Rotation paths and how fast each direction turns (degrees each step)
Each turn is a multiple of 5 degrees from 10 to 175, or 0.
Each row of a path follows its step; steps can be skipped.
path 1
step 0: [  5   2 -13  39   3  20  -8 -21   8 -10 -10  23   1   8 -18 -24  11 -23
 -27  16 -33 -14 -42 -28 -22   4  29  11]
step 1: [ 25   7  10 -14 -19  -5  36  10   6  -1  29   0  19  18  26  17 -14   0
  38 -13   9 -43  -7  49   1   4 -10   3]
step 2: [ 18   3 -26   7  31  -5 -10  15 -14  18 -16  -1   9  21   7   1  53  12
 -28   7   2  27   7 -19  48   5  28 -11]
step 3: [-19   8   4  -2 -35  33 -49  -8 -37  -7  12  -9   5  -1  -7  17 -21 -24
   5   0  -7 -32   0  12 -26  -4  16  32]
step 4: [  3  -7   1 -50   9 -27  17 -14  56 -24  -7   1  -4   1   0 -13   6   4
  -5  -5  -2  -7 -23  13  40  30  19   8]
step 5: [ 10  29  29  46  12  22  -2 -19 -14  15   4  33  19   0  -1  49  17 -20
 -16 -11 -15   2   4 -10  19 -23 -13  -2]
step 6: [-18 -12 -45 -14  -4 -38 -20  34 -11  -5   2  -6   3   9 -23  12 -11  25
   8 -27  29 -17 -10  33  -2  -5  -6  32]
step 7: [-13   1  26 -30   1  25  -9  -3  11  -3 -42   0  18 -17  23   6 -13  -6
   5 -11  -9  33  13 -39  25  -8  42 -16]
step 8: [-23 -12  25   4   9  16 -19 -35  10 -19  44   5 -11  10 -33   6  10   6
 -27 -27   4   0   5  20 -18   5 -45  16]
step 9: [ 19   1  -5  17  16 -62  20  14  14  10 -27   4   1 -35  -8  11 -54 -16
  -1  -5   5   6   6   1  15   5  13   3]
Speeds:
[ -4  -7  -3   0  11  13   2  -4   2  11   2   2  -7   9   9   5   2 -10
  -6   5   4   4  -6 -19   5  -9  -5   7]	140
[-3 11  1 -5  6  9  8 -1  1 -6 -3  1  1  8 -9 -5 13 -8  0 -3  1  0 21  0
 10  0 -9 -9]	125
[-21  -4   1  -6   3  11   3 -15   6  -2  -1  -1  -3  -7  -2 -10   2   2
   7  -2  -9  -5  -2   2  -6   0  15   1]	95
[  9  -6 -12 -17  15  -8   6  -6  -6  -4  -4  -5 -11  -4   7   4  -5  -4
   6  -7   0  -6   3   8  -2   2  -5   3]	145
[  2  -8  -3   6   4 -11  -3  -3   4  -2 -19   4   7  -4   8 -10   5 -12
 -13   3   0   3   1   5   2 -11   9  -7]	155
path 2
step 0: [ 20  -8 -14 -22  20  -4  19 -14  26  17  21   4  17  -7  35  10 -14 -44
 -10   4  36   8   8 -22  13 -21   0  27]
step 1: [ 14  26 -11  12 -22   3  40  20 -19  19 -19   3   8  -4  -5 -22  10 -20
   5  31   5 -19  29  -4  33 -13 -32 -16]
step 2: [ -4  -1 -20 -16   6   4  16 -34 -20 -13  -6  -4  -9  12 -13  11   8 -47
  11  25 -36 -35  -9 -19 -35   0  11 -15]
step 3: [ 14 -31  35 -13  53 -10  21  -5 -28  -3 -23   6  14  -3  13 -20 -24  -5
   3  37  12  20  -4   0  -9   8   0  -2]
step 4: [ 27 -15  30   6 -10  20  -7 -25  -9  23  19   8  16  36 -18 -11  13   1
  30   0  22 -15   6 -41  21   5 -22  15]
step 5: [ 19   6 -11  29  -7 -36  24 -20 -18  26   1  25   2  -6 -13  21  29   4
 -22   3   4  16 -19 -29 -32  -7 -13 -28]
step 6: [ 15   0  -6   6  29  17 -33  23 -23  10  12 -16  10 -26  14 -30  24   5
  22   9 -32   4 -10 -12 -33  24 -17 -26]
step 7: [ 35 -39  47  15   1   0  -5  -9  -9  -5  18 -38 -24 -10  -9  27   0  22
  21   1  -8  -6 -11   8  -1 -24  19 -10]
step 8: [  3 -21  16  35   4 -21   3  17  45  16  42   9   2   3  -1 -17  19 -17
  -4   5   5  28 -32   2  -6  -7 -12  35]
step 9: [  6  31 -12  15 -26  18   1  -6  -2  -8   0 -23 -12 -20  16 -32  44  27
 -17  11  -7  16 -25 -20  30 -24  -5  -6]
Speeds:
[  0   7   2   3   8 -14   4  -6   1  -7  15  17  -5  -3  10   8  -7  -2
   3   5   7   7   3   9  -7  -6   0  -8]	145
[-6  2 -5  2 18 11  1 -1  0  5  4 -8  3 -2 14 -2  6 11 -1  8 11 -3  3  1
 13  7  5 -8]	125
[  6   5  -8 -12 -12  -6  -2  -2  -2  17   2  10   0  -8   4 -12  11   1
  -6  -4   3  -8   3   4  -2  -4   6  -9]	85
[-13  13  -6   1  -7  -8   3   3   0   0   1  -5  -1  14   2   5  14  -3
  -5   5  -7   7  -4  -5   3   1 -15 -11]	95
path 3
step 0: [  7   1  -8  -2 -22  13  14   8 -15 -18  -8 -16  45  10   0  11  -2   2
   7  -3  -8  -3   7   8  25 -17  47  15]
step 1: [  2  34 -17  -6  -6  28   9   3  -6   3 -15 -33  -8  12  15   8   6  17
 -20  14  28  -7 -10  13 -33 -18  14 -10]
step 2: [ -2   0  -1  -5  44  17  -6  10 -14  27   2   1 -38 -14  13  13  -1   7
   0   7  33   8  11   1   6  17  15  27]
step 3: [ -9  -9  -5  49  18   0  -9  -8  -5  -5 -10   5   0   5  18  10 -19   3
 -24  -6 -20  11   4   9  45  11  13  11]
step 4: [-18  17 -17  28  -5 -20  -1 -28  31   0  -8 -22 -11  -1  13 -30  12  -5
   6  11   6 -11 -14  26  16 -16  -8 -17]
step 5: [-19 -12 -19  -7  -3  -3  15 -19   8   1  35   2 -20  12  -2   3  15   4
  55   3  24  -2  13 -10  11  -8   6   8]
step 6: [-13   7  -9   8  -6   7 -13  -7 -37 -15   5  25  11  43  10  19 -13  30
  10  -4 -11  -6  16 -19   2 -17 -16  -2]
step 7: [  4  39   6  -2  12   0 -41  -6 -12  13 -29  15  18  11 -10 -18  15   4
  10 -12   9 -23  -2  26 -14  -3  -9   2]
step 8: [ 24  12   2  14   6  13   0   8  24 -10   9  18  -1   1 -31   8  29  -9
  12 -32  20   1 -10   2   7  13  37  25]
step 9: [ 14  13  -5  24 -20  -3   8  13  -3 -24  12  14 -19   2   1  10  23  23
 -45  14   2  -8  -7 -28  10 -16  16  -5]
Speeds:
[ -4 -11  12 -10  -5  -5   4   7   8   4  -1  -3   5  -8  -8  10 -11  -8
  -4  -1  -5   3  -7  -4  -8   7 -14  -9]	0
[ -5  -3   5  11   8   1  -1  16 -11  -5   9  -3   6  -8   0   9   4  -3
   2  -4  -7   1   4 -10   9 -16   0  -3]	120
[  9   0  -6   0  -2   2  10  -8  -7  -9   6   5  -6   6   1  10 -17  -1
  -6 -15 -10  -8 -10   3   4  -2   6  -3]	130
[ -1  -5   0  15  -8   4   0   1   5 -12  -6  -5   6  19   1   4  -1   7
  -8   1  -5  16   4  -9  -6   5   0   3]	130
[ -5 -12   1  -2   2  10  -3   6   2  -2   5   8   6   9 -11  -8  -7   4
 -10  16   0 -13   4   7  10   0   3  -6]	115
[ -2  12   8 -10   4   7   6  10  -7  -8   2  -2  12   6   6   7   1  10
  12  -2  -1  -4   5  13  -9   9  -1  -3]	60
path 4
step 0: [ -7  33  -7   3  -5  -9 -24 -14   8 -14 -21  -3  -6   8  25 -20 -16   4
  17   7   4  -5  34  -7  24  17   4 -52]
step 1: [ 10  -6 -11 -29  16  18  35  -3   3 -12  34  -6  -8  31   3   2  36   0
   2 -11 -23 -11  11  13 -23  31  -1  25]
step 2: [  4  43  19  12 -11  18 -19   5 -20 -24 -23 -33   2 -21 -20   5 -25 -41
   8  -5  19  -1 -12  11  -8   4  -1   3]
step 3: [-10 -33  26 -15   3   0  -7 -10 -14   1  15  27   6  34  21   4  21  17
   7   2  16   4 -51  -6 -19 -10  21   9]
step 4: [ 34  13 -14  26   6 -10 -37  -7   3  -1   1  26  24 -14 -20 -25 -26 -10
  -8 -15 -21  30  16   3  -4  -9  -2 -20]
step 5: [-20   1   2 -17 -21  -8  -6   7  37 -26  26  25 -35  10  13   9  33  14
   0  14  -7 -28  12   6  -4 -26 -16   0]
step 6: [-10  18 -11  17 -11  33  25 -15 -29 -13 -32  -9  19   4 -43 -17   5   1
   2   3 -34   7  14  -5  18   5  -7   6]
step 7: [ -3  -6  36  15  16 -14 -15  18 -18 -11   0  -9 -20   5  34  26  34   3
   9 -22  15 -17 -12  15  29  22  -2  -2]
step 8: [  1   6  18 -15  -5  -4  13  -8 -29  -2  29   7  19 -29   3 -43 -23  -9
 -14   1 -16  28   0 -29 -15  27  19   7]
step 9: [ 12 -17  -1  -5  18  23 -50  15   6   1   5   2 -18 -20   6  27  -8   6
   3   1 -14 -39 -12   4 -34 -13 -19 -16]
Speeds:
[  1   7   4   3 -17   9   2  -6  -2   5  -7   1  13  -8  -4  -7  -2  -9
 -10   4   7  11  11   1  -1   7   1 -12]	175
[ -3  -2  -2   3  -2   7  17   6   1   5  10   9   3   6   1 -10  12  -3
   7   0   4   2   0 -20  -7  -3   8   4]	155
[  3  -3 -15  -8  -2   3   1 -12   0 -11  12   2  -8 -10  -3  13  -1  -7
   1   0  -3  -4  14  -6 -10   1  -2  -5]	90
[  5  -7   1  14   3  -9  -8   1   2  10  -1  -7  -6  -2 -15  -3  15  -7
   1  -9   1  -4   9   6 -10   4   6   2]	135
path 5
step 0: [ 19  28  29   1  16  15 -10   6   1  12 -33 -42 -23  -6   9  -6  17  28
  12   4 -10  -9  51  21  -5 -34 -18  -1]
step 1: [ 28 -22  -2   0   5 -22  -5 -33   4  19 -21 -19 -31   0  10 -33 -21  29
  11  -2  14   2  -9  35 -36  26  32  17]
step 2: [  0  -1 -26  16 -36  22 -11  22   1  27 -41  15 -17 -15 -12  -2  14 -16
 -11  16 -29  -4 -20  -2 -42   9  35 -27]
step 3: [ -9  22 -17   6 -27  15  -8  26  29  53  -5  -2   5  21  14  -6  -4  -3
  51   5  -5  25  -5  16  43  -5   6  -3]
step 4: [-13  22 -13 -24 -22  -1  23 -11  26  46  28  -1 -25  15   0  -4 -18  16
 -23 -16   7 -33  21  15 -15 -33 -14  20]
step 5: [ 10 -24   9 -25  10  14  39  12  23  26  -5  -2  34 -23  -1  13   5  13
  -8  -6  50 -19   3   9 -22   2  46 -14]
step 6: [-13  26 -15  19  11  19  15  13 -41  40   0 -10  27 -15   4  26  33  17
  -4  31 -11  -8  16  19  -7  46   3  10]
step 7: [  4 -10 -35  42  -7 -20 -19 -22  16  34  23 -15  -1   5   9  18   5 -37
  14  -9  32  16  32   0 -13  20 -15  16]
step 8: [-11   2  38  16   0   1   9  27  17   7 -24   3 -31  -7   8  -2  24 -26
 -11   0  11   2  64   1 -30 -36  -2   0]
step 9: [ 44  -8  29 -28  11  -8  19   3  -9  26 -39 -25 -14   7  34 -12   1  16
   2  -4   2  32  13  21   7  21  17  26]
Speeds:
[10  7  0  6 -6 -7  0 -1 -4  2  9 -4  2 14 10 -3 -7 15  0 13 -3 -2  1 -6
  3  6 -2 17]	125
[  1  -6   1  -8   2 -15   3   7  -5 -20  12   1   3   2  -4  -8   3  -4
   3   3  -6  -4 -10  -2   5   1 -13 -11]	0
[ 13   5   7  11  11 -13 -13   3 -10  -1  -5   0 -13   1  -9  -1   7  -1
   0  -2   9   5   9  -2  -2   5   0  -4]	45
[  0  -4 -12   7   9   5   4   4  -5  -5  -4  -7  -6  -9   2   0  10   4
  -3   4   3  -7 -22   1  -2  12   7   8]	85
[  5  -6  11 -10  -2  -5   9  -2  -8   5  -1  12  -5  -4   3   6  -4  -6
  -8  16  -5   3  -1  -4   2   8  17  -5]	100
path 6
step 0: [ -3 -21 -20  26 -16  -6   7 -17  13 -10   4  28 -31  -1  -3   4   8   8
  11  -6 -15 -17 -13  34 -27  -7 -17  24]
step 1: [ -6 -27  -6 -13  14   3  -1  16 -16   3  27 -19  -5  20  14  -5 -14  -4
  17  25   7 -40 -17 -29   5   4 -23   2]
step 2: [ 22   8 -18   8 -19  25  14  32  -1  18 -17  -1  -8  12 -17 -24   2  15
  13   6 -15  28 -11  -9 -22  32   4   9]
step 3: [ -8  23 -23  15  28 -10 -39 -21   6 -11  16  -3   3  23   2  19  16  -4
  -5  -7   5   6 -19 -16 -34  12   1  12]
step 4: [-14 -21  12   4  11  18  33   3  25  11  16 -20  31  -6  14  -7  13  -7
   3 -23   6 -12  22 -19  -7  34  11  -8]
step 5: [-16  24  -1  -7 -12  -1  18   5  33  -4 -20  17 -11  28 -43  -1   0 -22
  -1  -3  25  -5  -8  19 -10   3  -6 -11]
step 6: [-41 -11 -10   6  17 -15  17   2  15   5   0  11 -29  -4  18  39   3  17
 -21  21 -11  -4  -3 -26   9  -2  10   2]
step 7: [ 14   6  10  10 -23   7  24   1  11  14  28 -28   5 -13 -25 -11   1  -4
 -16  30  -9   5  16 -17  -7 -13 -39 -14]
step 8: [-14  30 -14  15 -13 -22 -21  23  21 -34 -20 -12   6  -8  -9  -3 -27  24
   4  -7 -16  -7 -12   1   8  11 -12  18]
step 9: [  2   4 -12 -20   2 -23 -21  21  -9  16  25   2   8  -5  16   5 -21   6
 -16  -7   8   6  30 -30 -20   2  20 -36]
Speeds:
[  2  17   9   2  -9   0  -8 -13  -2   0  -1   1  -7   7   6   3   4   1
  11  12  11  -8   7   0  -5   5  -8  -8]	160
[ -2  10   2  -1  10  -5  -3  -5  -3  12  -4   6   4   6  -5  -2   0 -13
   2 -17  -9  -4  17  -1   2   8   3   5]	60
[  8   4 -14   8   9  -1  -6  -6   5  -9  -8  13 -10   3   4   2  -7   8
 -16  -5   0  -5  -3   7  -1   5  -2  -5]	130
[  1   2   3 -10  10  14   1  -8   7 -10  -4  -2  11  -1  -1   8   5   1
   2  -7  12   6   0   2  -9   2  18  -6]	55
[ -9  -4  10  -3   6  -9 -15   3   3 -13   7  -4  -6  12   6  10   1   2
  -1   1  -5  -8  -2  -5   7   0  10  12]	140
[  3   5   3  12   3  -2   4 -14  -6   4   8  -4   5   2   0   3  19  11
 -12   2  -9   6   0   0  -6  -9   1   7]	100
